In the data rows, 128 means zero.
Here is a table of points, one per row:
np.array([165, 168, 104, 54, 140, 61, 40, 149, 228, 152, 155, 116, 87,
          169, 104, 182, 157, 191, 140, 129, 168, 53, 91, 120])
np.array([69, 168, 212, 162, 68, 133, 136, 125, 120, 56, 47, 80, 110,
          145, 211, 134, 169, 95, 68, 141, 156, 137, 151, 156])
np.array([129, 204, 128, 54, 80, 85, 88, 113, 168, 92, 95, 116, 39,
          193, 128, 134, 205, 167, 104, 105, 228, 125, 174, 216])
np.array([129, 144, 92, 102, 152, 73, 76, 173, 216, 164, 155, 152, 146,
          205, 116, 206, 169, 203, 140, 153, 168, 65, 103, 120])
np.array([153, 84, 116, 162, 116, 97, 148, 161, 144, 152, 143, 68, 146,
          61, 116, 122, 73, 131, 152, 129, 72, 161, 139, 97])
np.array([189, 168, 92, 126, 200, 181, 172, 41, 132, 152, 179, 224, 99,
          121, 116, 110, 133, 95, 140, 105, 180, 161, 115, 156])
np.array([153, 36, 92, 138, 140, 133, 160, 173, 108, 140, 155, 116, 194,
          85, 92, 110, 49, 95, 104, 129, 60, 125, 103, 49])
np.array([117, 48, 176, 210, 164, 145, 172, 173, 24, 200, 179, 188, 230,
          145, 200, 194, 0, 107, 116, 105, 0, 41, 55, 25])
np.array([165, 156, 80, 138, 140, 145, 160, 77, 132, 200, 167, 200, 87,
          157, 116, 134, 169, 119, 140, 105, 168, 161, 127, 144])
np.array([117, 120, 164, 126, 92, 97, 100, 184, 156, 104, 95, 21, 122,
          121, 188, 158, 73, 131, 92, 177, 96, 101, 151, 109])
np.array([117, 120, 128, 174, 140, 193, 196, 101, 96, 128, 131, 188, 182,
          97, 176, 86, 109, 71, 104, 105, 120, 185, 139, 85])
np.array([141, 48, 116, 126, 152, 145, 160, 137, 132, 152, 155, 92, 194,
          73, 104, 86, 85, 107, 152, 141, 48, 149, 115, 61])
np.array([153, 72, 128, 150, 116, 121, 100, 149, 120, 140, 131, 68, 134,
          109, 140, 134, 73, 83, 152, 153, 72, 149, 127, 97])
np.array([105, 192, 140, 90, 116, 133, 124, 125, 168, 152, 131, 164, 63,
          181, 164, 134, 205, 143, 92, 141, 192, 125, 139, 156])
np.array([189, 120, 56, 162, 176, 133, 112, 89, 168, 200, 191, 164, 182,
          169, 104, 182, 145, 167, 200, 105, 108, 65, 31, 85])
np.array([129, 48, 92, 114, 176, 157, 136, 125, 132, 152, 131, 92, 194,
          85, 92, 110, 85, 95, 152, 117, 60, 137, 91, 61])
np.array([225, 132, 68, 102, 164, 61, 76, 101, 108, 140, 143, 116, 99,
          61, 44, 134, 145, 179, 188, 129, 132, 113, 127, 168])
np.array([93, 132, 152, 162, 92, 181, 196, 137, 84, 128, 155, 164, 122,
          97, 140, 62, 133, 95, 92, 177, 144, 173, 174, 132])
np.array([189, 96, 80, 90, 188, 85, 88, 77, 132, 176, 167, 80, 146,
          109, 56, 134, 121, 167, 188, 105, 120, 113, 67, 144])
np.array([69, 192, 212, 162, 92, 145, 136, 173, 84, 68, 59, 104, 99,
          133, 200, 98, 157, 131, 56, 141, 144, 125, 163, 144])
np.array([189, 120, 68, 102, 200, 121, 100, 65, 144, 164, 191, 116, 122,
          97, 68, 122, 121, 167, 200, 117, 144, 125, 67, 132])
np.array([129, 132, 152, 186, 116, 157, 148, 101, 13, 92, 119, 140, 158,
          73, 128, 74, 109, 59, 116, 117, 120, 197, 163, 132])
np.array([81, 96, 152, 102, 140, 109, 100, 184, 168, 116, 107, 56, 146,
          133, 140, 134, 109, 167, 92, 153, 96, 113, 139, 144])
np.array([117, 120, 152, 174, 116, 181, 172, 101, 96, 116, 83, 104, 134,
          97, 140, 62, 121, 59, 128, 105, 108, 197, 139, 109])
np.array([93, 108, 152, 114, 140, 109, 112, 173, 156, 116, 83, 56, 170,
          121, 140, 158, 109, 155, 104, 165, 96, 101, 139, 120])
np.array([105, 120, 152, 186, 80, 145, 196, 149, 24, 80, 71, 164, 134,
          121, 164, 110, 97, 59, 92, 93, 120, 173, 127, 109])
np.array([93, 156, 128, 90, 116, 97, 100, 113, 156, 104, 83, 152, 99,
          217, 140, 122, 181, 167, 104, 57, 156, 101, 127, 204])
np.array([105, 168, 176, 138, 68, 121, 112, 101, 96, 20, 35, 68, 63,
          97, 164, 86, 157, 119, 80, 153, 168, 173, 198, 180])
np.array([177, 96, 56, 114, 152, 85, 76, 89, 156, 152, 155, 104, 122,
          109, 80, 158, 145, 167, 200, 105, 120, 125, 91, 144])
np.array([153, 84, 104, 126, 116, 109, 88, 161, 108, 140, 143, 80, 146,
          49, 92, 122, 85, 119, 176, 165, 72, 173, 151, 97])
np.array([105, 168, 116, 78, 116, 121, 100, 101, 132, 92, 155, 188, 39,
          157, 128, 98, 193, 167, 128, 165, 228, 125, 163, 204])
np.array([129, 132, 116, 162, 140, 145, 136, 89, 144, 164, 167, 188, 122,
          145, 80, 134, 145, 119, 176, 81, 168, 149, 91, 120])
np.array([189, 84, 56, 90, 200, 97, 76, 101, 180, 200, 191, 140, 170,
          109, 80, 146, 133, 155, 200, 81, 132, 89, 67, 120])
np.array([9, 204, 188, 114, 80, 169, 148, 161, 132, 80, 71, 116, 122,
          181, 211, 134, 145, 107, 80, 153, 144, 125, 163, 120])
np.array([69, 84, 188, 234, 92, 181, 196, 149, 13, 128, 155, 212, 158,
          193, 200, 122, 73, 71, 80, 81, 48, 113, 139, 109])
np.array([153, 204, 116, 90, 128, 50, 52, 137, 144, 116, 107, 128, 87,
          145, 80, 146, 169, 203, 164, 177, 144, 113, 151, 192])
np.array([93, 156, 164, 114, 92, 133, 136, 125, 108, 80, 83, 116, 110,
          157, 176, 98, 145, 107, 56, 93, 156, 137, 163, 144])
np.array([141, 84, 128, 198, 128, 181, 148, 220, 96, 128, 143, 200, 182,
          85, 140, 158, 13, 95, 116, 117, 24, 89, 67, 61])
np.array([105, 108, 164, 186, 116, 217, 196, 101, 72, 104, 131, 188, 182,
          121, 152, 86, 109, 71, 104, 105, 96, 185, 163, 85])
np.array([153, 144, 104, 114, 140, 169, 148, 53, 120, 164, 155, 164, 122,
          145, 104, 98, 169, 119, 140, 57, 156, 149, 103, 156])
np.array([165, 72, 92, 126, 140, 157, 148, 149, 108, 152, 119, 116, 182,
          49, 116, 86, 109, 131, 176, 201, 108, 185, 139, 85])
np.array([117, 108, 128, 90, 128, 109, 88, 184, 180, 104, 83, 56, 134,
          97, 128, 134, 145, 143, 92, 165, 120, 101, 151, 109])
np.array([93, 168, 104, 126, 164, 157, 148, 77, 144, 176, 155, 188, 110,
          157, 128, 122, 145, 95, 176, 69, 144, 125, 115, 120])
np.array([129, 120, 116, 66, 188, 85, 64, 125, 204, 152, 155, 92, 122,
          181, 104, 182, 157, 191, 128, 105, 132, 65, 103, 192])
np.array([93, 84, 152, 78, 116, 145, 136, 220, 168, 116, 119, 92, 170,
          121, 128, 206, 121, 155, 128, 213, 72, 113, 151, 109])
np.array([141, 156, 140, 162, 152, 145, 136, 65, 120, 140, 143, 164, 122,
          145, 92, 122, 133, 131, 152, 57, 156, 113, 91, 168])
np.array([105, 132, 152, 126, 80, 97, 100, 196, 132, 80, 59, 0, 122,
          85, 104, 158, 109, 155, 140, 165, 120, 89, 163, 144])
np.array([105, 108, 104, 114, 92, 85, 88, 196, 156, 80, 95, 68, 158,
          109, 152, 146, 121, 179, 128, 237, 120, 125, 174, 120])
np.array([105, 192, 152, 90, 140, 121, 112, 101, 156, 116, 119, 152, 75,
          193, 140, 122, 205, 143, 104, 153, 192, 101, 151, 180])
np.array([45, 144, 176, 150, 92, 169, 172, 149, 120, 92, 95, 128, 87,
          133, 188, 110, 145, 119, 104, 165, 156, 161, 186, 132])
np.array([129, 192, 128, 90, 104, 85, 100, 113, 168, 104, 107, 128, 87,
          193, 164, 146, 181, 167, 128, 93, 204, 89, 139, 180])
np.array([153, 216, 140, 66, 92, 85, 76, 113, 156, 116, 95, 116, 51,
          181, 128, 134, 193, 131, 116, 129, 204, 89, 151, 168])
np.array([105, 48, 128, 186, 116, 109, 184, 184, 72, 116, 131, 128, 158,
          121, 152, 158, 61, 95, 128, 93, 24, 113, 103, 61])
np.array([177, 96, 116, 126, 176, 85, 136, 137, 192, 223, 215, 140, 158,
          109, 80, 206, 121, 155, 200, 153, 108, 77, 55, 109])
np.array([117, 108, 128, 162, 176, 157, 184, 89, 108, 164, 167, 248, 134,
          157, 128, 170, 145, 107, 164, 57, 120, 125, 91, 120])
np.array([117, 132, 128, 54, 152, 73, 64, 137, 216, 140, 143, 104, 122,
          145, 92, 170, 181, 203, 152, 153, 156, 65, 115, 156])
np.array([129, 120, 128, 138, 104, 181, 208, 113, 84, 116, 143, 176, 146,
          97, 152, 74, 109, 59, 92, 141, 120, 185, 139, 97])
There is one direction along which these points spread out most. Take the direction at right angles to it along which they spread out most. Go by this last direction. For each point below, how far along it does it lie, from 0 to 99? 50 is the average, and the first point above lies past it. One standard deviation of the points above along it is 16.
np.array([201, 108, 68, 126, 188, 85, 100, 149, 156, 188, 215, 152, 134,
          85, 20, 146, 85, 143, 176, 93, 132, 101, 55, 85]) --> 82
np.array([189, 120, 80, 138, 164, 85, 100, 77, 132, 176, 143, 140, 134,
          97, 44, 122, 121, 167, 176, 141, 120, 149, 127, 168]) --> 67
np.array([105, 168, 200, 150, 68, 121, 160, 173, 72, 68, 95, 140, 110,
          169, 188, 86, 121, 95, 68, 141, 132, 149, 174, 156]) --> 23
np.array([117, 132, 116, 138, 104, 181, 172, 89, 84, 128, 119, 140, 134,
          109, 116, 50, 121, 71, 104, 141, 156, 197, 151, 120]) --> 39
np.array([117, 180, 128, 78, 152, 121, 112, 89, 180, 104, 155, 164, 51,
          157, 140, 134, 193, 167, 92, 153, 216, 101, 163, 204]) --> 41
np.array([81, 156, 164, 102, 92, 169, 160, 137, 108, 104, 95, 140, 87,
          157, 176, 122, 157, 119, 68, 165, 156, 137, 174, 132]) --> 28
np.array([117, 108, 140, 162, 116, 181, 172, 101, 108, 104, 107, 152, 170,
          121, 140, 62, 121, 71, 104, 69, 132, 197, 139, 97]) --> 41
np.array([225, 132, 80, 102, 140, 97, 88, 53, 132, 140, 155, 92, 87,
          109, 80, 182, 97, 131, 176, 117, 84, 101, 79, 109]) --> 70
np.array([165, 72, 92, 138, 116, 121, 148, 137, 96, 128, 107, 45, 134,
          73, 104, 98, 85, 143, 152, 141, 108, 161, 163, 97]) --> 54
np.array([69, 180, 224, 162, 68, 145, 124, 184, 96, 68, 59, 104, 122,
          157, 200, 122, 121, 107, 44, 117, 156, 125, 163, 144]) --> 19
